In the rows, 128 means zero.
Each named turn below is shown by a few rows before and after it. Which turns, in which order, take the first row of each later pair to the second? The first pair is answered.
M (before -> after):
[128 131 106 133 149 115 112 107 125]  ->  [130 130 113 134 150 120 109 109 121]
[144 128 152 133 107 121 104 113 132]  ->  [142 121 142 132 102 115 111 112 145]
[129  91 156 123 153 133 125 125 117]  ->  [131  87 161 132 140 140 119 130 113]
J (before -> after):
[128 135 191 163 112 128  75 134 122]  ->  [107 195 156 132  98 125  89 144 120]
[147 102 138 137 139 128 124 125 134]  ->  [133 138 144 124 154 129 124 132 115]
[107 130 166 105 163 168 135 125 104]  ->  [ 96 156 112  84 123 160 155 128 127]
[132 108 128 121 117 143 106 126 105]  ->  [127 127 130 113 120 143 107 129  97]
C (before -> after):
[ 91 169 183 150 119 144 169 118 110]  ->  [131 107 168 199  90 118 111 120 126]
[140 148 120 157 114  79 116 117 142]  ->  [118 184 131 133 126  97 146 120 130]
[141 116 147 136 147 108  97 127 133]  ->  [121 146 153 112 163 116 125 127 125]
P (before -> after):
[110 139  97 108  86 172 171 128 146]  ->  [121 150  95 128  63 143 157 127 157]
[117 141  79 125  97 109 116 134 135]  ->  [105 110  98 103 124 166 150 128 121]
[137 146 135 157 128 102 121 121 135]  ->  [121 143 120 121 171 129 130 126 120]
[120 129  86 115  95 142 142 132 135]  ->  [120 123  97 115  92 151 148 128 135]
Now pairs of rows:
Each pair is two turns apart.
[142  84 124 144 138 124  98 132 122]  ->  [111 128 102 102 160 118 154 124 136]
C then J
[113 159 166 114 117 163 157 127 109]  ->  [107 185 128  97 131 132 134 136 108]
P then P
[120 143  79 116 139 112  94 144 141]  ->  [123 148  87 120 116 133  83 149 126]
C then C
[140 141 121 133 100 160  88 143 108]  ->  [151 108 132 151 103 155  90 136 117]
M then J
[131  96  99 121 146 182  92 148 110]  ->  [123 118  82 106 136 178  98 148 112]
J then J
[131 115  69 128 114 102  95 131 143]  ->  [135  78 114 130 167 132  90 128 117]
J then P
[141  99 135 133 145 131 120 136 126]  ->  [126 142 102 109 128 126 132 142 129]
J then J
[127 118  90 117 109 132 115 144 132]  ->  [138  88 112 135 125 130 108 137 134]
J then M
[146 109 135 139 145 126 109 109 145]  ->  [132 142 153 123 150 152 123 113 126]
C then M
[125 144 106 119 142  92 107 130 124]  ->  [128 147 121 126 135 104  94 133 108]
M then M
[133 145 152 143 119 130 120 128 105]  ->  [119 156 120 113 123 145 133 131 108]
J then P
[130 111 150 148 165 103 108 110 144]  ->  [128 118 144 137 175 107  97 115 131]
M then P
[113 160  98  99 145 130 140 151 128]  ->  [142  78 135 141 159 136 127 141 136]
J then J
[110 106 109 106 178 152 131 141 126]  ->  [128 136  90 138 140  89  95 148 144]
P then P
[113 117 110 105 157 116 103 161 144]  ->  [113 125 104 101 143 122 100 166 141]
M then J
[123 129 128 106 176 120 128 110 123]  ->  [123 150 108 103 105 155 120 124 109]
C then J
[131 124 104 100 127 145 117 131 119]  ->  [145 100 121 128 105 140 114 125 130]
J then P
[141 125 164 172 138 125  76 145  90]  ->  [107 154 151 122 135 183 132 148  77]
J then P
[126 154 142 126 155 104  92 138 105]  ->  [139 103  99 137 107 100 105 127 152]
J then J
[136 149 159 141 140 137 146 141 108]  ->  [137 162 115 139 106 110 146 143 132]
P then J
[120 133 112 116 179  95 137 117 141]  ->  [120 135 123 114 188 106 125 123 126]
J then M
[137  68 102 117 139 142 163 107 153]  ->  [147 129 120 156  63 106 144 115 153]
C then P
[133 130 164 159  87 171 130 128 106]  ->  [112 146 125 106 143 185 129 136  89]
P then P
[137  75  99 126 121 159 107 159 130]  ->  [138  73 136 153 111 130 152 138 164]
C then P
[107 137 127 123 101 163 188 134 135]  ->  [128  80 136 156 111 150 170 126 151]
J then C
[111 172 103 146 126  80 136 133 141]  ->  [ 96 114 100 115 141 147 181 123 143]
P then J
[115 156 132 120 123 140 110 142 101]  ->  [131 117 111 140 122 104  95 131 129]
C then M
[118 152 123 117 105 148 143 128 117]  ->  [139 122 113 145  98 113 121 125 141]
P then C
[139 156 107 129 134 114 124 136 139]  ->  [148 111 126 137 124 162 124 136 124]
P then C
[147 126 161 139 123 100 109 142 132]  ->  [128 139 103  92 137 107 120 149 135]
P then J
[108 109 152 136 170  86 135 128 137]  ->  [ 92 166 130 113 150  91 136 141 121]
M then J
[131 155 144 125 131 127 122 136 104]  ->  [123 138 116 107 118 146 145 132 118]
J then P
[119 116 115 101 146 135 124 161 131]  ->  [126 126 165 129 132 141 130 158 120]
P then J
[142 158 142 125 118 102 140 102 173]  ->  [128 185 131  94 127 134 130 118 143]
C then P
[124 139 119 113 104 139 151 127 132]  ->  [128 139 125 121 101 129 156 123 137]
M then P
[139 110 102 126 107 124 106 133 142]  ->  [132 100 122 115 145 145 110 134 122]
P then J
[154 121 135 181 100  84  70 153 124]  ->  [113 199 163 131 106 142 124 161  82]
C then C
[131 138 115 143  80 120  96 132 146]  ->  [124 104 146 134  94 173 129 125 136]
P then P
[145 100 157 139 107  90  85 118 136]  ->  [128 150 167 118 144  82  89 121 119]
J then C
[140 139  76 127 108 108 105 136 147]  ->  [133  90  96 113 128 174 125 133 129]
P then C
[118 148  93 111  98 124 140 126 134]  ->  [125 134 114 128  82 131 148 121 137]
P then P
[123 135 109 119 173 119 133 116 128]  ->  [139 139 122 152 135  91 123 114 141]
P then P
[111 117 123 103 157 160 151 127 118]  ->  [140 127 154 164  89 125 123 128 130]
M then P
[125 119  97 122 116 112 109 128 156]  ->  [130 100 120 126 151 111 108 124 151]
M then J
[111 158  56  74 175 109  98 149 116]  ->  [103 136 176  99 146 204 171 132  92]
P then J
[129 122 141 108 122 164 124 131 119]  ->  [137 134 138 130  87 138 115 132 132]
J then P
[121 145 109 113 136 123 124 139 122]  ->  [128 118 101 119 138 121 127 133 137]
J then M
[145 107 110 132 108 136 134 123 138]  ->  [150 132 129 144 134 113 101 127 122]
J then P
[142 133 216 176 112 138 145 117 108]  ->  [134 155 118 130 193  52 105 122 131]
C then P
[132 149 189 160 110 152 143 109 115]  ->  [153 122 137 175  83 104 108 110 148]
J then C
[115 135 138 124  75 131 146 126 146]  ->  [105 130 132  99 108 154 157 128 134]
P then P
[125 114  94 113  81 166 114 140 122]  ->  [125 124 151 120 128 175  95 145  85]
J then J
[ 83 145 130  93 147 134 188 133 150]  ->  [114 155  97 124  79 130  86 166 120]
C then P
[139 115 121 145 125 123  99 134 126]  ->  [127 124 139 132 144 146 109 136 108]
J then P
[131 136 133 140 138 107 101 137 121]  ->  [133 117 158 149 128 128 117 129 122]
P then P
[118 125  96 121 130 123 113  93 122]  ->  [120 122 118 129 149 128 104  94 108]
J then J
[147 111  87 113 137 156 103 133 140]  ->  [140 130  95 101 133 175 112 136 127]
C then C
[144 113 135 159 141 104 113 117 135]  ->  [124 156 156 138 150 133 139 121 112]
C then M
[152  77 130 134 148 137 128 124 114]  ->  [158  93 112 145 134  96 114 125 130]
P then M
[124 159 102 124  88 124 114 143 134]  ->  [137  94  98 128 103 143 104 139 134]
P then C
[113 156 114 141  69 135 190 132 157]  ->  [148  89 180 194 106 133 140 126 135]
C then J
[106 139 158 127 146 165 136 111 129]  ->  [114 130 156 139 109 169 131 114 134]
M then M
[117 115 163 128 114 130 213 112 145]  ->  [139  97 179 155  77 162 162 130 114]
M then C
[125 100 128 127 150 182 139 130 115]  ->  [124 143 123 144 151  92 160 114 159]
P then C
[137 115 163 134 106 129 139 115 141]  ->  [131 138 168 130 108 131 135 118 130]
J then M
[ 95 137 133 117 129 140 175 126 141]  ->  [118 118 156 159 109 112 153 121 152]
P then J
[160 121  99 130 105 102 118 119 151]  ->  [147  92 108 103 158 141 129 118 130]
P then J
[145 144 115 140 126 122  82 136 110]  ->  [141  99 115 129 162 138 100 127 119]
P then C
[141 132 138 165  99  95 116 130 142]  ->  [112 131 100  99 170 116 140 129 133]
M then P
[103 116  84 115 152 154 129 146 129]  ->  [109  99 111 128 170 156 120 144 121]
J then J
[136  97 100 137  83 164 107 142 116]  ->  [143  91 116 147 116 151  81 143 103]
P then J
[113 154 159 123 159 122 146 134 121]  ->  [125 143 123 132  78 139 128 145 127]
J then C
[160  98 145 160 129  99  86 121 134]  ->  [130 140  91  96 169 114  94 133 119]
P then J
[142 105 111 131 116 114 100 130 136]  ->  [127 109 108 113 139 113 142 118 154]
C then J
[137 107 110 133 107 149 109 140 124]  ->  [137 108 124 133 126 147  94 142 111]
P then J
[145 148 175 167 113 117 144 113 126]  ->  [143 141 154 164 106 105 160 107 149]
M then M
[112 135 162 126 131 118 151 126 128]  ->  [110 146 146 121 111 121 153 127 134]
M then J
[122 165 106 108 104 157 109 150 104]  ->  [130  86  98 104 148 166 117 135 122]
C then P
[101 131 142  87 212 148 135 132  95]  ->  [148  74 147 147 169 133  64 139  96]
M then C
[115 141 113 105 132 134 130 129 123]  ->  [120 114 106 110 135 130 135 121 137]
J then M
[135 101 144 144 125 140 119 125 119]  ->  [120 146 118 118 153 107 127 126 124]
P then C
[137  57  95 118 157 122 112 125 151]  ->  [150  77 184 164 146 124 106 123 129]
J then P
[124 145 143 145 125 120 126 141 110]  ->  [126 147 129 143 127 105 124 140 121]
C then J
[121 145 139 129 100 136 174 120 155]  ->  [115 174 118 108 134 111 153 128 143]
P then M
[106 146 175 125 157 130 171 126 131]  ->  [102 172 143 115 165 101 148 133 129]
P then P
[127 166 184 129 123 136 144 132 110]  ->  [149 151 153 153 107  96  95 140 123]
P then C
[125  97 154 116 170 144 117 127 117]  ->  [128  90 153 122 173 133 117 123 125]
M then C
[135 144 118 114 109 136 161 116 158]  ->  [138 121 147 124 127 148 164 111 153]
J then C
[122 128 114 116 119 116 162 115 154]  ->  [125 131 164 124 161 124 147 116 126]
J then J
[107 125  85  86 153 166 143 132 116]  ->  [136  89  91 124 128 166  89 139 106]
M then C
[137 159 126 135 106 147 133 133 120]  ->  [142 128 105 140  96 145 134 129 137]
P then J
[118 180 121 108 140 100 126 138 115]  ->  [119 148 167 113 138 159 149 133  95]
M then P
[111 184 148 157 154 118 160 103 115]  ->  [124 164 113 168  73 137 151 111 127]
J then C
[101 123 175 131 129 145  86 110 120]  ->  [ 90 134 170 116 157 133 109 104 131]
C then C
[136  69  56 107 155 156 102 134 128]  ->  [154  86  55 143 114 106  79 136 146]
P then P
[137 148 142 131 104 154  83 147  93]  ->  [133 144  92 119  68 137 109 140 129]
J then M
[110 147 131  80 175 110 120 139 130]  ->  [142  99 122 120 143  95  73 144 139]
C then C
[134 112 134 142 178  99 140 121 152]  ->  [126 152 166 133 164 151 131 138 101]
M then C
[161  72  93 122 116 123 108 131 132]  ->  [158  66  98 121 118 132 113 129 129]
P then P
[119 118 112 100 167 120 137 130 131]  ->  [126 111 160 130 133 138 166 121 135]
P then C
[138  92 193 168 153 106 119 127 136]  ->  [106 167 200 128 154 131 146 135 110]
J then P
[150 109  70 132 136 120 112 140 122]  ->  [143  97  72 124 140 132 146 129 134]
C then J
